In the data rows, the value 128 means zero.
Some points:
[117  56 104 117 152  99  96 157 142 117 127 125  91 132 111 101 193 164
 177 130 122 139 158 140 112 130  76 106 110 180 130 129 133 133 140 175
 148 119 102 160 133 124 110 112 105 115 127 155]
[138 124 147 139 164 105 140 125 160 151 149 137 152 116 101 112 152 142
 126 120 147 131 114 100 123 143 163  95 145 133 157 110 129 117 131 102
 112 105 131 130 154 101 137 112 124 104 111 107]
[151  74 153 132  96 147 122 125 107 152 113  90 129 134 147 123 109 125
 101 159 160 134 133  88  88  90 124 103 143 143 133 177 140 154 132 144
  95 121 179 141 165 140 144 149 100 112  91 161]
[134 126  97  99 103 185 123 155 149 113 158 132 141 120 116  87 125 130
 116 106 122 157 121 129  96 159  98 176 126 132 117 137 137 133 107  48
 104 150  86 143 140 130 149 178 124 122 128 170]
[124 160 212 111 127 155  86  90 136 117 112  82 146 106 129  96 130 138
  98 172  95 111 118 166 116 148 147 119 131 113 127 121 129 130 143 164
 164 140 104 126 171  97  98 162 108 146 129 136]
[124 111 147 112 142 112 129 106  92  97 148 118 126 113 181 130 141 135
 125 132 139 111 141 113 131 147 141 151 156 147 116  97 152 128 123 114
 140 114 133 105 124 143 135 113 138 107 138 118]
[161 182  99 118 102 125  58 147 133 134 111 157 145 118 118 114 119 148
  89  93 160 102 151 115 125 145 142  97 148 175  94 131  99 137 104 182
 119 154 118 135  80 140 171 120 132 120 148 112]
[176 156 111 109 133  84 158 136 129  66 141 123 142 139 133 142 110 176
 156 124 131 135 136 166 125 116 105 121 137 125 147 169 109 126 100 106
 113 154 148 107 112  99  90 153 122  79 156 118]
[111 169 107  75 155 106 156 124 151 176 133  87 122 131 104 181  97 139
 116 138 133 125 131 148  97 110  73 149 135 140  91  97 154 147  80 127
 168 146 134 146 167 132 153 103 107 137  80 120]
[159 121 122 117 145 101 167  97 148 112 114 132 122 115 148 114 123  90
 162 110 119  87 133 129 115 136 121 111 158 114 125 134 135  83 115 140
 107 114 131 124 140 154 149 152 128 167 129  95]
[147 163 103 127 128 115 142 124 118 156 124 171 117 146 126 105 111 127
 128 177  76 174 149  89 124  93 123 152 150 184 120  98 120 118 178 133
 101 179 134  95 120  97  90 137 153 146  94 115]
[112 123 162 179 163 132  99 144 150 131 136 151 106 134 136 113 124 137
 125 118 116 137  80 144 132 137  95 133 181 129  76 162 122 129 129  94
 160 128 163 109  64 121 137 117  88 141 112 140]
[122  66 123 149 137 145 125 181 150 161 160 138 128 123 133 152  66 104
 126  99 103  56 100 126 142 113 137 131 113 145 117 113 116 101 126 131
 151 163 128 149 149 155  78 165 132  96 156 142]
[133 117 120 104 129 159 114 137 135 140 119 175 143 117  79 177 147 100
 134 158 124 123 122 153 135 135 124 145 165 129 104 124 149 158 119 157
  76  71 126  83 120 144  90 120 129 138 168 169]
[122 154 160  94 105 171 134 100  91 184 117 101 141 125 134 147 147 155
 142  91 113 125 109 140 163 123  63 109 136 145 139 156  93 107 173 103
 109 144 109 114 152 141 130  84 125 142 138 127]
[110 138 140 133 144 164 111 148 141  59 137 130 146 118 109 164 160  96
 118 142 112 146 137 129 116 142 108 103  42 138 107 143 127  99 142 130
 125 145 172 134  96 165 126 133 145 135  76 131]
[115  79 144 146 109 138 134 103 135 101 142 130 128 166 118 147  92 153
 105 108 131 149 147 109 113 153 119 127 160 111 161 117 128 140 128 134
  93 160 102 163 105 165  85  86  92 180 132 103]
[186 158 101 136 138 113 106 133 115 116 122 121 117 201 131 114  89 152
 134 102 149  93 115 134 127 161 115 107 102 103 121 119 190 142 175 120
 142 102 112  97 140 124 102 125 156 127  88 138]
[122 121 129 116 124 136 123 108 154 115 150 127 133 101 180 141 146 138
 136 124 114 119 138 118 122  99 141 110 143  95 107 105 149 124 150 130
 120 135 137 121 138 106 153 115 143 118 147 134]
[ 75 163 140  77 135 111 131 144 138 118 151 101  84 106 128 102  71  89
 147 117 181 190 102 129 153 145 136 113 104 135 141 126 158 142 161 140
 104 137 137 108 129 119 150 146 117 135 171 104]
[123 154 120 170 105  98 113  93 111 121 107 159 114  82 100 134 119 154
 154 179 121 121 106 138 127 102 151 137 106 134 126 142 193 126 136  84
 127 141 116 192 127 172 109 125 102 130 150 141]
[138 105 116 147 161 153  85 164 138 116  66 133 114 141 129 178 123 144
 102 139 134 188 134 159 148  83 113 128 149 102 126  96 136 120 146 121
 115 112 101 149 127 135 146 169 125 117 135  89]
[143 141  86 109 117 153 161 105 112 131 153 145 146 127 148 156 109 161
 136 152 113 125 101  64 152 147 113 128  79 126 122 127 108 140 129 162
 154  85 116 167  87  91 134 173  66 138 122 117]
[ 94 119 115 129 134 109  97 139  97 137 112 138 115 110 113 153 126 104
 137 114  75 124 139 112 169 158 167 142 154  98 129 193 150 150  95 160
 117 155 114 152 137  90 125 131 125 123  73 139]
[119 120 131 152 139 174 155  80 125 180  93 125  95 129 129 130 172 123
 155 120 206 119 108 123 100 141 139 150 104 114  94 135  84 158 136 137
 123 143 116 133 109 127  96 162 143 120 110 103]
[ 97 132 107 104 115 148 112 110 137  99 105 128 166 150 123 100 139 115
 162 103 138 106 117 123 138 100 136 165 146 119 146 114 130 127 147 124
 148 114 163 135 141 121 141 100 128 118 138 104]
[ 91 153 161 124  90 134 206 114 116 150 106 141 128 183 123 124 155 114
 108 111 125 126 151 149 133 146 141 108 140 128 125  93 155 104 134 155
 127 153 135 134 114 125 140 134  68  83 137 177]
[128 184 170 105 137 120  94 164 104 135 108 136 115 141 128 143 110 145
 161  79  89 159 138  84  85 128 162 137 131 107 141 107  64 142 104 119
 140 100 153 130 136 163 111 145 119 147 129 183]
[105 120  99 157  94  67 131 120 141 139 130  86 126 119 119 180 140 151
 103  99 146 137 101 152  99 132 133 171 137 136 155 142 124 101 144 158
 115 118 128 132  89  95 130 144 179 162 132 181]
[136 113 112 196 140 113 129  92 140  85  97 143 141 133 138 114 107  99
 119 129 158 179 101 108 149 124 110 129 111 133 103 136 101 115  91 150
 157 134 105 116 170 117 133  91 137 148 149 209]
[159 129 153 117 104 113 143 121 176 107 117 122  82 113 118 131 141 128
 112 126 146  99 161 104 164 140 137 149 123 113 128 118 115 131 145 102
 141 112 153 138 144 113 131 105 139 115 137 123]
[164  90 125 103 142 100 143 103 101 108 119 111 122 131 104 122 154 109
 122 110 109 103 106 119 147 127 150 123 138 159 134 107 124 138 136  98
 133 135 152 132 139 116 163 144 140 147 150 122]
[124 101 145 135 123  96 138 127 130 182  99  97 162 167 149 123 119 101
 116 134  78 174 146 166 116 150 163 139  72 138  89 153 119 133 123 113
 112  98 138 143 119 137 123 105 131 109 177 100]
[125  98 187 165 105 127 138 138 128 112 148 174 125 147 115 172 118 100
 139 113 137 119 128 152 100  98 149 159  89 148 143 150 119 153 130 130
 134 124  70  71 139 114 169 121  97 131 109  94]
[127 111 142  95 143 144 149 131 133 119 119 155 134 114 134 131 132 123
 140 113 139 123 137 112 111 118 142  87 133 103 130 123 148 136 120 103
 141 143 143 125 134  82 134 106 169 142 150 127]
[ 65 158  94 135 124 123 135  99 148 108 151 105 143 148 121 126 150 132
 124 125 142 117 148 100 139 110 152  87 159 151 125 149 122 134 133 104
 154  99 116  97 168 159 119 157 141 127 139 100]
[170 101 127  90 104  96 136 130 131 140 152 120 137 117 123 123 155  74
 131 135 142 142 129 124 152 116 134 105 146  85 152 124 122 116 139 118
 176 131 120 118 105 157 127 124 132 132 115 127]
[112 134  88 177 108 110  85 150  95 139 143 166 136 121 149 148 131  60
 118 177 139 123 155 155 102 179  74 118 145 122 147 104 100 128 134 107
 147 132 156 144 153  96 127 134 113 126 130  90]
[122  97 148 170 103 171 101 100 122 174 143  82 128 143  97 111 141 165
 151 135 117 134 162 103 147 129 121 127  88 118 130 114 160  99  63 124
 135 145 148  80 108 125 135 147 142 154 145 101]
[117 102 111 162 108 150 184 206 109 121  95  89 149  97 120 128  98 154
 154 165 135 107 153 164 136 143 188 111 138 150 119 117 102 115 148 114
 128 111 115 126 108 124 144 111 115 154  84 135]
[116 134 157  98 167 112 114 117 119 123 161 124 144 144 136 115 129 109
 134 132 168  98 171 118 151  96 140 145 133 115 117 139 125  89 137 109
 108 110 120 154 119 103 128 120 142 134 128 133]
[ 99 103 157 136 118  75 160 175  95 128 114 178 163 103 112  98 133 189
  88 140 141 122 119 121 136 131  81 161 106  86 111 129 118 131 134 157
 120 136 137 116 150 163 134 157 166 124 133 110]
[114 127 118  96 122 135  99 148 149 131 102 134 101 171 151 142 124 143
 129 220 114 110  73 103 126 152 142 141 118 134 162 147 107  99  90 135
 113 147 105 111 125 144 141  90 151 115 130 130]
[116 134 131 114 162 137 134 114 132 129 104 120 146  85 151 127 127 114
 120 102 139 114 151  99 114 121 127 143 132 130 177 132 155 118 144 123
 158 124 136 112 105 125 118 109 132 102 143 117]
[155 187 107 146 132 132 160 208 106 111 136 104 117 119 163 106 194 104
  99 109 129 125  99 131 155  96 129 126 113 145 138 135 155 148  77 135
 113 125 123 140 131 119  85 121 118 157 139 100]
[169 116 125 137 124 120 131 119 137 121 168 100 165 103 132 122 146 121
 141 113 126 150 107 113 134 133 150 129 157 108 109 107 136 136 142 142
 128 129 117 127 132 135 125  96 147  90 115 101]
[145 140  71  86 136 155 122 100 124 142 166 185  92 126 137  96 118 168
  93 104 131 159 128 197 122 114 184 137 103 125 130 141 114 103 110 145
 158 113 152 127 146 138 118 114 120 143  98 117]
[166 167  76 166 174 140 136 148  96 125 162 103  90 132 101  98 126 122
 121 140 105 110 144 113 105 119 134 136 117  78 148 134 118 136 160 138
 116 129 117 113 130 141 168 104 113 114 173 146]
[104 124 122 153 133 112 103 100 147 138 117 145 135 113 169 109 123 126
 139 120 114 114 125 174 165 118  95 114  86 126 170  90 103 171 105 111
  81 132 124 127 117 145 142 148 133 126  85 170]
[115 143 179 140 106 180 154 101 124 133 142 126 110 130 109  99  88 109
 131 147  99 129 126 155 125 127  91 109 161 154 147 136 123 156 111 147
 132  88 129 169  90 129 127 128 198 107 129 117]
These points spread out most along one direction. How far along it is each point below, from 0 to 99? The average is 50, and the first point in the table lies past the average. One standard deviation of the points above along it is 16.
[105 120  99 157  94  67 131 120 141 139 130  86 126 119 119 180 140 151
 103  99 146 137 101 152  99 132 133 171 137 136 155 142 124 101 144 158
 115 118 128 132  89  95 130 144 179 162 132 181] 63
[124 101 145 135 123  96 138 127 130 182  99  97 162 167 149 123 119 101
 116 134  78 174 146 166 116 150 163 139  72 138  89 153 119 133 123 113
 112  98 138 143 119 137 123 105 131 109 177 100] 62
[119 120 131 152 139 174 155  80 125 180  93 125  95 129 129 130 172 123
 155 120 206 119 108 123 100 141 139 150 104 114  94 135  84 158 136 137
 123 143 116 133 109 127  96 162 143 120 110 103] 57
[ 94 119 115 129 134 109  97 139  97 137 112 138 115 110 113 153 126 104
 137 114  75 124 139 112 169 158 167 142 154  98 129 193 150 150  95 160
 117 155 114 152 137  90 125 131 125 123  73 139] 66
[117 102 111 162 108 150 184 206 109 121  95  89 149  97 120 128  98 154
 154 165 135 107 153 164 136 143 188 111 138 150 119 117 102 115 148 114
 128 111 115 126 108 124 144 111 115 154  84 135] 64
[122 154 160  94 105 171 134 100  91 184 117 101 141 125 134 147 147 155
 142  91 113 125 109 140 163 123  63 109 136 145 139 156  93 107 173 103
 109 144 109 114 152 141 130  84 125 142 138 127] 45
[143 141  86 109 117 153 161 105 112 131 153 145 146 127 148 156 109 161
 136 152 113 125 101  64 152 147 113 128  79 126 122 127 108 140 129 162
 154  85 116 167  87  91 134 173  66 138 122 117] 60
[ 99 103 157 136 118  75 160 175  95 128 114 178 163 103 112  98 133 189
  88 140 141 122 119 121 136 131  81 161 106  86 111 129 118 131 134 157
 120 136 137 116 150 163 134 157 166 124 133 110] 65
[ 97 132 107 104 115 148 112 110 137  99 105 128 166 150 123 100 139 115
 162 103 138 106 117 123 138 100 136 165 146 119 146 114 130 127 147 124
 148 114 163 135 141 121 141 100 128 118 138 104] 27
[151  74 153 132  96 147 122 125 107 152 113  90 129 134 147 123 109 125
 101 159 160 134 133  88  88  90 124 103 143 143 133 177 140 154 132 144
  95 121 179 141 165 140 144 149 100 112  91 161] 60
[159 121 122 117 145 101 167  97 148 112 114 132 122 115 148 114 123  90
 162 110 119  87 133 129 115 136 121 111 158 114 125 134 135  83 115 140
 107 114 131 124 140 154 149 152 128 167 129  95] 27
[112 123 162 179 163 132  99 144 150 131 136 151 106 134 136 113 124 137
 125 118 116 137  80 144 132 137  95 133 181 129  76 162 122 129 129  94
 160 128 163 109  64 121 137 117  88 141 112 140] 68
